The rows of M fall into a few groups, which share some directions, and each row is roughly a mix of its group's hidden directions.
M, 140 rows:
[[ 19 -45  17 -13  70   0  -5   2  24  37]
 [-21  -8  36  49  -4 -40   0 -52 -10  34]
 [ 46  -8  21 -64  23  30  24 -15   3  27]
 [ 20  31   8 -11 -11  17  79  -3  41   1]
 [-12  32  11  35 -30  -3   5  54 -11 -58]
 [-66 -42  36  -1  30  -8  24  10  17  19]
 [ 10  21  27  11   5  64  37   3 -48  24]
 [-44   8  18  12   7 -78   3 -30  15  -5]
 [-38  -3 -16  47   5 -56 -38  17 -15 -27]
 [-45 -36  16 -15  41   7   5 -21  20  58]
 [-25  30 -27 -49 -20 -41  14  19 -25 -44]
 [-21  27   4  75 -12 -43  -9  25   3 -16]
 [-60 -28  25  12  43  14  11  10  28  40]
 [ 30 -12  13 -59  63 -10   4  -8 -30   9]
 [-22 -47 -14  -6  32 -62  -7  14  28  31]
 [-18  -9  31  35  70   0 -37  30  -3  -7]
 [ 41  18  21 -24   7  13  66  16  43  -8]
 [  3  -8   0  26  23 -34 -35  27 -56 -48]
 [ -1   9 -19 -25  89 -14  12 -12 -20   2]
 [ 11  20  28  31 -38  24   3  -6  50  54]
 [-29  64  18   2  28 -30  29 -42 -16   2]
 [ -1  46   3 -42  57   8  35  21 -13 -25]
 [ -5  -3  -1  14  55 -47 -40   4 -52  -7]
 [-29 -24  -6  24 -66  22 -53   2  -9   0]
 [ 46  -2  21  36  -7  52  11 -25  -4  49]
 [ 38  48 -22  17 -40   1  -6  16 -15 -56]
 [ -5   8  32  42  49  66  -6  -5  -2  -6]
 [ 23 -28  -2  -5 -45  -3  30 -28  46  51]
 [ 46  -7 -16 -20 -11  74  -2  36  -1  -5]
 [-11  49  24 -30  56 -24  38  -1  -6 -23]
 [-49   3  -7  30 -66  27 -14   2  30  16]
 [ 16 -16  31  53  27  54 -14 -10  17  34]
 [ 17  28  32  36  39  48 -20   7 -45  -7]
 [-31 -21  -8  34  48  -9 -59  36   5  -5]
 [ 41 -15   4 -71  27  31  30  -8  -9  -8]
 [-53  64 -34 -16 -14  -3  20  -8 -27  -7]
 [ 19 -46 -15  15  -8 -50 -51 -18  37  -2]
 [  6 -57   5 -32 -11 -19   0 -41 -12  56]
 [-26  -5  41  25  20 -70   8 -36  11   6]
 [-48   5 -10  46 -67   7 -13  14  12 -13]
 [-33  16   2  33 -33  -3  35  34 -13 -61]
 [ 32  40 -22  13 -61  -6  -2   3 -29 -44]
 [ 20 -26  18   2  79   3  -7  18  16  38]
 [ -4 -51   7  39  24  -9 -39   9  43  38]
 [ 33  47 -23  23 -15   6   6  24  -8 -67]
 [ -3 -51   4  42 -53 -15 -32 -21  18  22]
 [-21   2  23  27  42   9   6  63  24 -41]
 [-38 -34   0  -2  38  23   1 -19  20  67]
 [-32  -4 -15  52  12 -31 -62   3 -29   0]
 [-36  12   6  22 -56 -10  26  23 -12 -56]
 [ -6   8  -1  19 -67  23  24  -2  59   9]
 [ 39  -7  15 -64  16  41  27 -19   9  29]
 [-39  10 -17  63 -31 -30 -15  21  -5 -37]
 [ 23 -42 -10 -24  42   8 -15 -25   2  64]
 [-62 -38  42   1  11 -19  35  -9  30   4]
 [ 16 -58 -12  24 -38  43 -29  23  15  21]
 [  9  57  22 -30 -41  23  40  -6 -27 -23]
 [ -1  -3  38  48  41  61 -12  -4  13  16]
 [ 20  26 -12 -49 -52 -36  28  -9 -24 -26]
 [ 38   7  -5  -8 -64  26  33 -34   7  34]
 [ -7   5   7  61   5 -45 -47  17 -35 -13]
 [ 32  32 -26   1 -72  -6  -7 -21 -24 -27]
 [-57 -41  41  -1  27 -17  30  -8  27  22]
 [-10  -1  24  41 -59  18 -46   4  10  36]
 [ 37  -2 -18 -19 -61 -13 -20 -35 -36  29]
 [ 27  24  35 -22  74   9  32   6  -9  -9]
 [ 43  36  -8 -18 -62  18  36 -16 -21   0]
 [ 29  51 -16  27 -50   1  -6  20 -19 -45]
 [ 36  45 -15  27 -32   1  -7  34 -19 -54]
 [ 24  21  16   6 -18 -27   9  38 -11 -76]
 [ 21 -49  -2  30 -18 -39 -47 -28  33  12]
 [ 10  19 -25 -41 -75  -6  31 -20   1  -8]
 [-12  48  46   2  35  10  50 -20 -30   8]
 [-43 -55  18 -19  38  -3  16 -16  14  45]
 [  0 -37  29  57 -37   6 -10 -30 -10  42]
 [ 25 -29 -27 -31 -15   1 -12 -51 -18  57]
 [  5 -45  38  -7 -28 -47  32 -15  22 -40]
 [  7  55  10 -34 -13 -13  20  14 -53 -40]
 [ 21  -4 -12 -35 -68 -23  36 -22  21  22]
 [  0  -9 -18  -1  68 -42 -25   5 -40 -26]
 [ 14 -53 -11  30 -25 -36 -50 -22  25  15]
 [-10  45  -3 -15  16  -4  -7  22 -54 -61]
 [ 16 -10  32  53  39  57  -9  -9  10  25]
 [-39   2 -18  55  -2 -46 -33  20 -15 -33]
 [-21  24  10  38  -1   2  23  53   2 -62]
 [-40  18  -4  70 -39 -25 -21  10  15   4]
 [-37 -13 -34 -40   0 -65  -8  14   3 -31]
 [ 35  37 -18  20 -70  -6  -5  -3 -23 -31]
 [-42  16   6 -13  57 -17 -17  21 -34 -46]
 [ 23  -1   1 -33  76 -27   9  -3 -38  -9]
 [ 10   4  45  47  28  65 -10  -9   8  14]
 [ 17  26 -10   4 -68 -17   7   0 -20 -57]
 [ 41 -16 -18  -5 -64  10  19 -40  19  30]
 [-41   0 -13  44   5 -53 -34  17 -29 -27]
 [ 15 -58  -2  23 -28 -37 -43  -9  39   2]
 [-41 -25   4  18  68 -23 -30  31  12  -2]
 [-14 -35  12  45  65   6 -32  16  23   8]
 [ 17 -68  26  36 -23 -27 -28 -10  24  14]
 [ 40 -19   0 -70  20  36  32  -7   9  -7]
 [ -5  14  18  75 -30 -26 -37  22 -12  -3]
 [-14  29   6  73 -33 -36  10  19  21 -13]
 [-26  64 -13  -8 -20  34  32 -10 -46   6]
 [ 21 -16   5   7  78  19 -16  27  20  34]
 [  9 -47 -43  -1 -31 -19 -52  13  37  -9]
 [-36 -22 -13 -20 -57  54 -19 -10  22  19]
 [-13  52  11 -12  38  46  43   7 -34  10]
 [  1 -43 -22 -25 -38 -47  12 -19  49  17]
 [-28 -27  12  34  64  -8 -43  27  12   3]
 [ 31  30 -12 -27 -65  17  39 -27 -15   1]
 [ 21 -14   7 -46  75  -2 -20  -2 -25  16]
 [-47  14  -7  62 -49 -12 -18   9  22   8]
 [-31  49  -1   9  -3  46  35  -6 -48  25]
 [-15  63  -1 -18  27  41  40   5 -34   3]
 [ 19 -14 -26 -37 -58 -58   9  -5  11  15]
 [  6 -61   6  36 -40 -23 -37 -13  28  15]
 [ 13 -39  18  34  -9 -53 -34 -39  29  13]
 [  7 -48  22 -15  68  -2  -7   7  22  38]
 [-10  35 -12 -53 -38 -12  31 -16 -24 -45]
 [  3  13  17 -22 -24  24  38 -14  59  51]
 [ 18 -24   4 -67  -7  60   1 -18  -6  21]
 [-25  37 -16 -24  32 -67  -2 -21  14 -27]
 [-14 -38   8 -73   4  37 -28   1   1  24]
 [ 31 -20  33  41  -2  53   2 -18 -21  45]
 [ 27  -1 -24 -20 -70 -10 -12 -46 -24  14]
 [-30  19   8  10  52  -7 -43  36 -44 -22]
 [ 18 -38  -4  17 -26  22  19 -33  57  43]
 [ 13  27 -44  -7  25  40 -26 -27  -9  56]
 [ 41 -27 -10 -43  35 -21 -15  37  24 -40]
 [ 34   8  46  43   9  61   8 -11   5  25]
 [-19  -9  17  38 -56  19 -56   9   8  28]
 [-12  46   3 -16  14   1  -7  20 -49 -64]
 [ 11  23   4  61  14 -64   3  18  -1 -27]
 [-16  19 -29 -19  -6 -69 -24 -24  34 -29]
 [-36   3 -43 -45 -17 -56   3  20  -2 -29]
 [-20 -14  24  20  59   7  12  54  27 -29]
 [-10 -21  37  52 -24 -34  -9 -49   5  30]
 [-41 -39  13 -16  56  10   5  -6  12  52]
 [ 35 -48  47  44  15  15  -9 -17   3  35]
 [ -3 -42  13 -19  75   4   2  -5  24  36]
 [-21 -20  24   1  80   7   3  36  23   7]]

Here is one row of each group, with its name. Which group are the others in?
[-29  -8   4  33 -78  25 -29  11   2  -3] -> T
[-14 -46 -19  -9   5 -67 -10  19  40  21] -> D
[-48 -22  -1 -15  36  26 -12 -15  13  64] -> V
[ 34  -6  25  25  -2  76  11  -3 -14  34] -> U

[ 15 -33  16  58  53  18 -24  11  23  22] -> D
[ 18  17   3 -16  10  37  34 -25  56  50] -> T
[-57  44 -42   3 -29 -31 -11 -30   8   1] -> U
[ 64  33 -21 -11 -38 -12 -18  -4 -25 -37] -> V
[-24 -21  28   2  75   8  -3  35  31  12] -> V
[-14  48  18 -25  35  34  51  21 -29  -7] -> U
[-18  25   2  68 -14 -51   1  25  -1 -27] -> T
[-35   5 -31  64 -48 -13 -17  -5  -3 -26] -> T
[-29  11  -1  57   6 -61 -25  23 -14 -21] -> T
[-56 -57  40 -20  14 -22  18   1  10  20] -> V
[ 24  48   2  34   8  53 -10  23 -45 -16] -> D
[ 52   7  34 -40  17  26  32 -10  22  40] -> T
